Named turns come first, each shown by rows before and after it. Which turns, in which order, take the first row of each pair that follows to the second? Write the first one first, as in the answered first pair.
turn Y:
|  -4 |  -7 |  -3 | -24 | -41 | -20 | -16 | -50 | -19 | -51 | |-> | -26 | -13 |  28 | -16 |  -3 |  32 |   4 | -57 | -40 | -23 |
|  37 | -45 |  -2 | -39 |  21 |  50 | -14 |   3 | -11 |   6 | |-> |   7 |   0 |  48 | -27 |  58 | -15 | -29 |   1 |   9 |  20 |
| -47 |  -8 |  56 | -21 |  71 |  21 |   9 | -28 | -21 |  38 | |-> |  11 |  -4 | -22 | -47 | -12 | -91 | -30 |  -9 |  27 | -28 |
| -44 | -16 |  21 | -77 |  26 | -30 | -41 | -31 |  25 |   8 | |-> | -16 | -49 | -23 | -90 | -10 |   6 | -33 | -28 |  15 | -13 |
turn A:
| -32 |  22 |  17 |  43 |   5 |  52 |  10 | -58 | -15 |   3 | |-> | -20 |  40 |  43 |  41 |   8 |  28 |  -1 | -45 |  16 |  33 |
|  31 |  -2 | -17 |   1 | -43 |  45 |  -4 | -28 |  23 |  13 | |-> |   8 |  -8 | -16 |  20 | -15 |  65 |  24 | -21 | -20 |   8 |
| -28 | -11 |   2 | -43 |  24 | -70 | -42 | -10 |  -2 | -42 | |-> | -36 | -17 |  -4 | -35 |  37 | -58 | -30 | -11 | -26 | -48 |
turn N:
| -19 | -39 |  11 | -31 |  42 |  58 |  26 |   0 | -26 |  -8 | |-> |   1 | -10 | -38 |   6 |  25 |  -6 |  39 |  33 | -40 | -49 |
| -60 |  -8 |  63 | -35 |  25 |  -9 | -46 | -55 |  21 |  -2 | |-> | -44 |   3 |  -3 | -18 |   7 | -84 | -32 | -20 |   1 | -61 |
|  -9 |  11 |  11 |  14 | -17 |  -6 | -14 |   8 | -13 | -21 | |-> | -10 |  12 |  28 |  13 | -10 |   7 | -17 |  -1 |  -7 |  -4 |
|  13 |  14 |  49 | -28 | -43 |  11 | -20 | -20 |  50 |  56 | |-> |  12 | -22 |  -8 | -71 | -59 | -37 | -26 |  -6 |  20 | -11 |
Then:
(two turns a pair)
|  -4 |  68 |  56 |  -8 |  -8 |   0 | -16 | -14 |  77 |  27 | |-> |   5 |  -1 | -50 |  -6 | -35 |  89 |  34 | -14 | -17 | -38 |	Y, A
|  22 | -32 |  18 | -91 | -23 |   3 |  -6 |  42 |  40 |  40 | |-> |  38 |  28 |  29 | -12 | -26 | -10 |  12 |  59 |  54 |  72 |	N, N
| -31 |  21 |  25 |  25 |  17 |  -1 |   5 |  25 | -38 | -21 | |-> | -17 |   4 |  58 | -32 |   2 |   0 | -30 |   8 |  10 |   2 |	A, N
|  58 |   0 | -11 |   2 | -47 |  29 |  -3 |  22 |  19 |  37 | |-> |  58 | -12 | -34 |  -7 | -51 |   9 |  -4 |  26 |   7 |  15 |	N, N
|  49 |  -2 |   6 |  -7 |   7 | -33 |  29 |  73 |  24 |  61 | |-> |  31 | -51 | -73 | -27 | -32 |  18 |  37 |  26 | -30 | -18 |	A, A
|  -8 |  60 |  90 |   1 |   5 | -71 | -63 | -20 |  89 |  47 | |-> |  16 | -68 | -71 |  13 | -23 | 115 |  40 |   4 | -74 | -31 |	Y, A
| -48 |  17 | -33 |   3 |   1 | -38 | -24 | -31 | -31 | -74 | |-> |   8 |  37 | -57 |  48 | -57 |  -4 | -15 | -23 |   0 | -53 |	N, Y
| -27 |   4 |  11 | -35 |   8 | -81 | -38 | -14 |  39 | -31 | |-> | -20 |  11 | -24 | -12 | -34 | -47 | -42 | -51 |  36 | -50 |	N, A
| -17 |   6 |  36 |  -7 |  22 |  21 |   5 | -36 |  11 |  22 | |-> |  15 |  22 |   8 |  -1 | -14 | -29 | -10 | -25 |  41 |   3 |	Y, N
|   0 |  23 | -17 |  45 |  17 | -33 |  15 | -13 | -41 | -16 | |-> |  -6 |  18 | -17 |  46 |  21 |  -5 |  24 | -18 | -51 | -10 |	Y, Y
| -13 | -27 |  -3 | -22 |   8 |  47 |  12 | -11 | -44 | -22 | |-> | -10 | -26 |   6 | -35 |  35 |  -5 |   9 |  26 | -41 | -20 |	A, N
|   30 |  -25 | -102 |   16 |  -69 |   45 |   13 |  -28 |  -15 |  -49 | |-> | -21 | -37 | -16 |  31 |  43 |  95 |  58 |   0 | -66 |  15 |	A, N
|  24 |   6 | -20 |  16 | -65 |  42 | -12 | -34 |  27 |   0 | |-> | -12 | -10 | -26 |  33 | -11 |  67 |  30 | -16 | -46 | -15 |	N, A
|  18 |  36 |  79 |   2 | -16 | -19 |  15 | -15 |  17 |  30 | |-> |  29 |  17 |  14 | -16 | -69 | -24 |   4 | -42 |  19 | -25 |	A, N
|   9 | -24 |  32 | -29 |  49 |  -2 |  -4 |  44 |  -3 |  29 | |-> |  18 |   4 |  23 |   6 |  45 | -25 |   7 |  64 |   0 |  28 |	N, N
|   7 | -27 |  15 | -56 | -15 |  30 | -30 |  -4 |  51 |  18 | |-> |  17 |   2 | -67 |  24 | -29 | -19 |  16 |  30 |  -8 | -48 |	A, N
|  -6 | -26 | -16 |  11 |  70 | -26 | -30 |  59 | -39 | -13 | |-> |  15 |   8 |   9 |  60 |  58 |   4 | -17 |  61 | -14 |  36 |	Y, N
|  16 | -45 | -45 | -47 | -21 |  -9 | -10 |  -7 |   4 | -42 | |-> |   0 |   7 | -17 |  49 |  39 |   4 |  45 |  35 | -38 |  -4 |	A, N
|  26 | -14 |  19 | -14 | -19 |  52 |  18 |  41 |  47 |  49 | |-> | -13 |  18 |  67 |  -6 |  17 |  17 |   3 |  13 |  53 |  52 |	A, Y
|  24 |  -8 |  23 | -24 | -24 |  40 | -60 | -44 |  64 |  43 | |-> | -21 | -42 |  16 | -19 |  31 |  97 | -14 | -37 | -20 |  31 |	N, Y
|  14 |   0 | -19 |  -8 |  -1 | -44 | -23 |  23 |  -1 | -47 | |-> |  29 |  21 |  -3 |  16 | -36 |  -1 | -33 | -17 |  37 | -18 |	N, A
|  36 | -57 |  13 | -31 |  -4 | -10 | -23 |   1 |  29 |  34 | |-> |  23 | -69 |   1 | -35 |  -5 |  16 | -20 | -17 |  13 |  20 |	Y, A
| -31 |  16 |   9 |  14 |  13 |  52 |  12 | -40 | -10 |  11 | |-> |  15 |  29 | -15 |  -2 | -32 | -28 | -19 | -14 |  49 |  -6 |	A, Y
| -36 | -55 |   2 | -56 |  57 |  12 |  26 |  27 | -60 | -22 | |-> | -24 |  42 |  37 |  30 |  57 | -70 |  21 |  45 | -11 |  12 |	Y, N
| -38 |  46 |   9 |  16 |  -6 | -54 | -29 | -59 |   4 | -43 | |-> | -47 |  22 |  22 | -17 |  -4 | -28 | -35 | -73 |   1 | -34 |	N, N
|   9 |  35 |  39 |   2 | -24 | -51 | -35 | -24 |  49 |  16 | |-> |  10 | -29 | -11 |  17 | -13 |  76 |  28 |  -9 | -43 |   1 |	Y, A
| -7 |  6 | 45 |  3 | 19 | 37 | -2 | -5 |  9 | 41 | |-> |   4 | -16 | -38 | -13 | -36 |  -4 | -12 | -19 |  -6 | -42 |	Y, A
|  40 | -61 | -16 | -38 | -19 |  36 |  10 |  46 |  40 |  42 | |-> |  -6 | -67 | -11 | -71 |  26 | -40 |  -3 |  50 |  17 |   2 |	Y, N
|  48 | -46 | -60 | -55 | -33 |  37 |  18 |   8 | -19 |  -8 | |-> |  -2 |  26 |  30 |  -3 |  66 | -69 |  23 |  41 | -23 |  25 |	A, Y
| -46 |  32 |   4 |  -3 |  23 | -63 | -13 | -24 |  -1 | -42 | |-> | -64 |  12 |  23 |   8 |  53 |  16 |  16 | -34 | -30 | -13 |	Y, Y
|   20 |   -8 |  -11 |  -47 |   22 | -110 |   14 |   77 |   13 |   -7 | |-> |  85 | -23 | -42 | -28 | -53 | -15 |  23 |  73 |  43 |  25 |	N, Y
| -13 |  -1 |  29 |  -1 |  14 |  14 | -10 | -12 |  -2 |  19 | |-> |  -5 | -13 | -24 |  -8 | -11 |  -4 | -12 | -14 | -13 | -27 |	Y, A
| -24 |   7 | -20 | -29 |  -5 |   3 |  -7 | -54 |   0 | -28 | |-> | -39 |  18 |  20 |  -6 |  35 |  13 |  10 | -35 | -15 |   3 |	Y, A
| -15 | -16 |   9 | -12 |  -8 |  71 | -11 | -30 | -37 |  -6 | |-> | -32 |  23 |  15 | -17 | -12 | -24 | -45 | -46 |  -3 | -32 |	Y, A
|  -7 |  13 |  27 |  13 |  14 | -10 |  13 |  18 |  -7 |  13 | |-> |   4 |   0 |  22 | -15 | -18 | -13 | -15 |   0 |  26 |   3 |	A, N
| -21 | -15 |  28 | -31 |   9 |  19 | -11 | -36 |  -4 |   1 | |-> |   1 |  24 |   1 |   6 |  -9 | -52 | -14 | -15 |  13 | -19 |	Y, N
|  2 | 13 | 20 | 32 | 12 | 10 | 16 | 16 | 13 | 35 | |-> |   8 | -15 | -30 |   4 | -36 |  28 |  -1 | -17 |  12 | -11 |	A, A
|  -5 |   1 |  -5 | -14 |   0 | -24 | -18 |  -6 |  14 | -42 | |-> |   3 |   7 | -23 |  24 |  -1 |   3 |  15 |   8 | -12 | -37 |	Y, N
|  25 | -20 | -11 |  16 |  -2 |  54 |  21 |  32 | -17 |  24 | |-> |  31 | -21 | -32 |  22 |  -7 |  33 |  26 |  44 | -23 |   2 |	N, N
| -16 |  10 |  35 | -16 |   8 |  13 | -31 | -36 |  13 |  12 | |-> | -12 |   6 |   6 | -26 | -15 |  -4 | -39 | -40 |  14 | -20 |	A, Y
|  46 |  38 | -48 |  25 | -28 |  58 |  -7 | -70 | -11 |  -8 | |-> |   6 |  -9 | -34 | -23 |  29 |  78 |   3 | -60 | -62 | -18 |	A, N
| -23 |   1 |  -1 | -59 | -11 |   5 |  13 |  -2 | -21 | -12 | |-> |  -6 |  25 | -18 |  -2 | -20 |  11 |  46 |  18 | -38 |  -3 |	N, Y
| -25 |  -6 | -26 |  46 | -20 |  36 |   3 | -13 | -10 |  10 | |-> | -51 | -14 |  17 |   1 |   3 |  17 | -28 | -32 |   6 |  13 |	Y, N
|  22 |  13 |  31 | -37 | -27 | -26 | -32 | -36 |  69 |  -4 | |-> |   8 | -31 |   8 | -21 |   2 |  88 |  26 | -33 | -15 |  -2 |	Y, A
| -17 | -24 | -30 |  -3 |  49 | -17 |  12 | -32 |  -5 |   0 | |-> |  19 | -34 | -49 | -11 |  18 | -26 |   6 | -15 |  12 |   2 |	A, Y
|  -8 |   0 |  31 | -48 |  46 | -45 | -13 |   7 |  16 |  -4 | |-> | -12 | -22 |  35 | -42 |  59 |  23 |   9 |   3 | -10 |  11 |	Y, Y
| -40 | -41 |  54 | -44 |  55 | -32 |  11 |  23 |  -9 |   9 | |-> | -16 | -61 | -13 | -48 |  16 | -39 |  20 |  37 | -27 | -39 |	Y, A
|  20 |  43 |  31 |  30 | -45 |   2 | -18 | -16 |  52 |  17 | |-> |   8 |  36 |  44 |  36 | -29 |  36 |  -6 | -18 |  39 |  30 |	Y, Y
| -55 | -33 |  35 |  27 |  51 |   9 |  25 |   2 | -68 |  22 | |-> |  -25 |  -21 |  -27 |   10 |   -7 | -100 |  -12 |   13 |  -32 |  -41 |	Y, A
|  15 | -13 |  39 |  31 |  52 |  36 |  23 |   6 |   5 |  24 | |-> |  10 | -42 |  33 | -17 |  64 |  -3 |  11 |  24 |   3 |   1 |	N, A
| -38 | -12 |  -3 |  24 |  18 |  57 |  35 | -22 | -61 | -29 | |-> | -54 |  39 |  67 |  14 |  37 | -13 |  -5 | -40 |   2 |   2 |	Y, N
|  49 |   5 | -24 |  26 | -33 |  21 |  20 |  18 |  -4 |  27 | |-> |  40 |  22 |   2 |  12 | -37 |  -6 | -14 |  -6 |  36 |  35 |	Y, A
| -46 |   5 |  14 | -31 |   1 |  27 | -35 | -64 |  -7 | -30 | |-> | -37 |  -7 |  -6 | -33 | -13 |  30 | -34 | -62 |  -6 | -36 |	Y, Y
| -22 | -16 |  29 | -21 |  56 | -60 |  14 |  25 |  -8 | -28 | |-> | -27 | -17 |  60 | -22 |  64 | -27 |   7 |  10 |   6 |   3 |	N, N
|  25 |  -5 | -17 |  -9 |   1 |   7 |  24 |  29 |  -7 |  33 | |-> |  26 |   6 | -10 | -23 | -18 | -20 |  -3 |  11 |  23 |  26 |	Y, A
| -10 |  14 |  54 |   4 |   3 |  -8 |  -6 |  -7 |  19 |  50 | |-> |  35 |   0 |   3 |   1 | -51 | -11 | -14 |   3 |  39 |  28 |	Y, N
| -27 |  -1 |   1 |  41 |   5 |  82 |  23 | -41 | -45 |   3 | |-> | -31 | -64 |   6 | -72 |  23 |  29 | -19 | -20 | -33 | -25 |	A, N
| -5 |  8 |  8 | 12 | 12 |  1 | 15 | 55 | -4 |  1 | |-> |  13 |   6 | -10 |  -3 | -16 | -12 |   3 |  53 |  16 |  -8 |	Y, A
|   0 | -41 |  18 | -50 |  -6 | -11 | -38 | -15 |  37 | -24 | |-> |   3 |  11 | -25 |  51 |   5 | -38 |  17 |  22 | -18 | -49 |	A, N
| -28 |  30 |  20 |  13 | -15 | -29 | -32 | -53 |  22 |  -2 | |-> | -30 | -10 |  -9 |  36 |   2 |  46 |  20 | -26 | -47 |  -8 |	Y, A
|   9 |   6 |  -8 |  16 |   2 | -13 |  19 |   0 | -10 |  -8 | |-> |  14 |  10 | -11 |   8 | -10 | -19 |   9 |  -1 |   5 |  -7 |	A, A
|   0 | -17 |  12 | -53 | -14 | -53 | -24 |  -1 |  35 |  -8 | |-> | -49 | -32 |  19 | -37 |  27 |  16 |   7 | -25 | -30 | -15 |	A, Y
| -18 |  10 |  57 | -11 |  62 | -19 |  11 |  16 |  -6 |  29 | |-> |  -9 | -16 |  29 | -59 |  32 | -53 | -17 |  14 |   7 |  -4 |	N, A
|  23 |  40 | -27 |  20 | -44 |  16 |  -7 | -16 |  40 |   5 | |-> |  -7 |  39 | -18 |  51 |   9 |  40 |  30 |   3 | -17 |  10 |	A, A
|  -4 | -19 |  24 | -49 |  11 | -49 | -30 |  -2 |  33 |  -1 | |-> | -27 | -25 |  50 | -43 |  39 |   0 | -14 | -13 |  11 |  25 |	Y, Y
|   3 |  18 | -11 |   9 | -31 |  -6 | -17 | -34 |  30 | -11 | |-> | -20 |  23 |   8 |  37 |  25 |  10 |  20 | -11 | -19 |   0 |	A, A
|  16 |  59 |  -3 |  80 | -24 |  45 |  25 | -24 |  17 |   7 | |-> | -42 |  39 |  59 | -22 |  19 | -20 | -37 | -60 |  43 |  -2 |	N, Y
|  -2 |  27 |  -8 |  28 | -37 |  49 | -12 | -50 |  -4 | -11 | |-> |  -3 |  56 |   0 |  39 | -20 | -32 | -22 | -23 |   9 | -17 |	A, Y
|  16 |  -2 | -62 | -63 | -29 |  -4 | -23 |   2 |   4 | -35 | |-> |  29 |  55 | -60 |  23 | -41 |   8 |   3 |   2 |   4 | -14 |	N, A
| -26 |  59 |  86 |  63 |  29 | -29 | -14 | -68 |  50 |  25 | |-> |  -18 |    8 |   12 |   -7 |  -44 |  -33 |  -51 | -112 |   63 |  -51 |	A, N
|   4 |   1 |  42 |  29 |   9 |  18 |   2 | -15 |  19 |  29 | |-> | -20 | -31 |  24 | -28 |  24 |  -5 | -12 | -23 |   1 |  -5 |	N, Y
| -24 | -13 |   8 | -50 |  29 | -52 | -28 |   5 |  -2 |  -2 | |-> |  27 |  26 | -38 |  38 |  -8 | -40 |  15 |  41 | -14 |   1 |	Y, N
|  -5 |  23 | -12 |  20 |  27 | -48 |   7 | -11 |  -4 | -15 | |-> |  19 |  14 | -18 |  43 |   6 |  29 |  30 | -12 |  -4 |  12 |	Y, N
|  44 |  10 | -22 |  47 |  15 |  -2 |  28 |  26 | -24 |  14 | |-> |  19 | -26 |  27 | -12 |  37 |  49 |   5 |  -9 | -15 |  42 |	Y, N
|  -4 |  25 | -60 |  52 | -61 |   2 |  -3 | -53 |  -9 | -64 | |-> | -12 |  67 |  10 |  70 | -43 |   5 | -24 | -72 |  35 |  -5 |	N, Y
|  53 | -18 | -41 | -20 | -50 | -29 |  -6 |  33 |  20 | -26 | |-> | 26 |  0 | 55 | -7 |  2 | 36 |  1 | 22 | 34 | 59 |	Y, A
|   5 |  22 |  -1 |  29 |  39 | -49 |  29 |  59 | -27 |  -2 | |-> |   3 |   5 |   1 |  27 |  47 |   2 |  45 |  54 | -46 |  10 |	Y, Y
|  18 | -18 |  12 | -20 |   8 |  48 |   5 |  18 | -14 |  36 | |-> |  18 |  -2 | -14 | -42 | -26 | -25 | -34 | -10 |  16 |  -8 |	Y, A
|  14 |  -6 | -32 |  -1 |  -6 |   1 |   1 |  26 | -12 |  -9 | |-> | 14 | 21 | -3 | 19 |  3 | -7 | -1 | 20 | 10 | 23 |	N, Y
| -43 |  37 |  -8 |  27 |  39 |  10 |  30 |  -6 | -80 | -54 | |-> | -33 |  77 |  52 |  51 |  35 |  31 |  13 | -25 | -20 |  12 |	Y, N
| -64 | -50 |  14 | -13 |  29 |  46 |  15 |   2 | -13 | -11 | |-> | -42 |  11 |  21 |  71 |  25 |  22 |  38 |  24 |  -3 |  12 |	N, N
| -42 | -32 |  28 |  -8 |  11 |  19 |  26 | -29 | -20 |  11 | |-> |   5 | -18 |   0 | -29 | -40 | -43 |  -1 |  -5 |  31 |   0 |	A, Y
| -12 | -51 | -27 | -38 | -16 |  70 | -25 | -55 | -26 | -27 | |-> |   1 |   8 |  78 |  -3 |  50 |  13 | -23 |  13 |  28 |  70 |	A, A
|  39 |  19 | -63 |  13 |  11 | -30 |  47 |  44 |   3 | -27 | |-> | 23 | 21 | 23 |  7 | 36 | 51 | 39 | 13 | 34 | 56 |	A, N
| -56 |  68 | -16 |  90 |  36 | -43 |  42 | -16 | -47 | -24 | |-> | -13 |  60 | -35 |  97 |  23 | -53 |  55 |  36 | -42 | -13 |	Y, A
|  10 |   3 | -53 |  11 | -23 | -20 |   2 |   3 | -10 | -38 | |-> |  20 |  30 |  -8 |  38 | -26 |  25 |  -3 | -23 |  30 |  23 |	N, A
|  32 |  23 |  35 |   0 |  12 | -39 |   3 |  61 |  29 |  34 | |-> |   8 | -22 |  27 | -19 |   2 |  82 |  13 |   4 |   0 |  35 |	A, Y
